In the data rows, the value 128 means zero.
Here are some points:
[157 126 155  84 176 119 145  89  87  74  62 110]
[123 149 124 154 114 148 110 166 145 104 186 154]
[146 113 104 124 111 125 129 120 148 119 131 141]
[119 107 108 133 141 116 145 117 114 142 176 134]
[131 116 137  99 167 131 143 101 100 144  31 113]
[141  95 148 131 146 154 118 158 134  87  94 105]
[121 136 111 152  63 133 129 127 125 139 221 145]
[118 137 118 144 120 131  96 163 128 140 163 131]
[115  98 115 115 134 135 152  97 154 123  82 124]
[111 131 102 152  88 149 142  92 142 199 149 161]
[128 133 134 172  73 146 120 115 119 194 150 126]
[135 160 117 106 141 123 133 120 140 129 133 151]
[159 135 135 139 142 119 147 128 112  97  94 133]
[ 99 148 121 103 137 120 151  81 130  94  53 105]
[122 110 148  85 164 142  97 164  89  70 114 106]
[121 135 104 180 103 131  86 193 146 148 203 137]
[156 111 163 115 108 133 133 107 144 117 165 134]
[110 133 183  85 168 108 158  85 153  99  42  73]
[124 106 124 111 140 160 153  81 129 140  72 137]
[114 129 126 112 101 122 117  99 128 158  95 127]
Then 13 other points, each followed by its number:
[112 130 107 146  89 128 148 138 118 147 170 156] 0
[128  94 136  80 188 108 162 103 110  94  95 120] 1
[131 120  97 208 100 154  75 192 158 146 214 142] 2
[101 138  96 172  65 135 110 122 139 175 190 141] 3
[133 119 106 199  81 165 102 185 166 153 222 141] 4
[114 129 125 110 112 123 128 100 117 121 108 113] 5
[114 141 126 158  77 139 123 139 155 162 159 147] 6
[130 105 152  72 176 134  94 153  78  60  83 100] 7
[133 162 143 169 158 116 108 169 136 120 159 110] 8
[136 158 131 141 110 110 116 135 106 176 187 146] 9
[105 159 148 144  97 120 134 111 172 161 146 114] 10
[ 87 175  83 198  52 132 145 127 155 180 192 144] 11
[171 131 138  83 144 106 106 109 104 116  78 128] 12
Which two of these numbered points are nearest to each point below, ignoring the direction in which the first points spread most? Their numbers follow each, nearest first.
[126 150 116 165 112 143 112 179 148 118 195 153] > 4 2
[120 127 137 161 127 105 141 125 164 204 157 120] > 10 6
[ 99 149 114 121 129 127 149  96 132 101  73 109] > 3 5
[126  98 160  76 160 141  85 149  83  58  90  87] > 7 2
[115 109 116 115 155 116 158 116 109 130 157 126] > 1 0
[169 128 105 135 133 115 120 121 117 151 147 157] > 12 9
[114 130 145 162 125 111 144 124 157 200 154 119] > 10 6
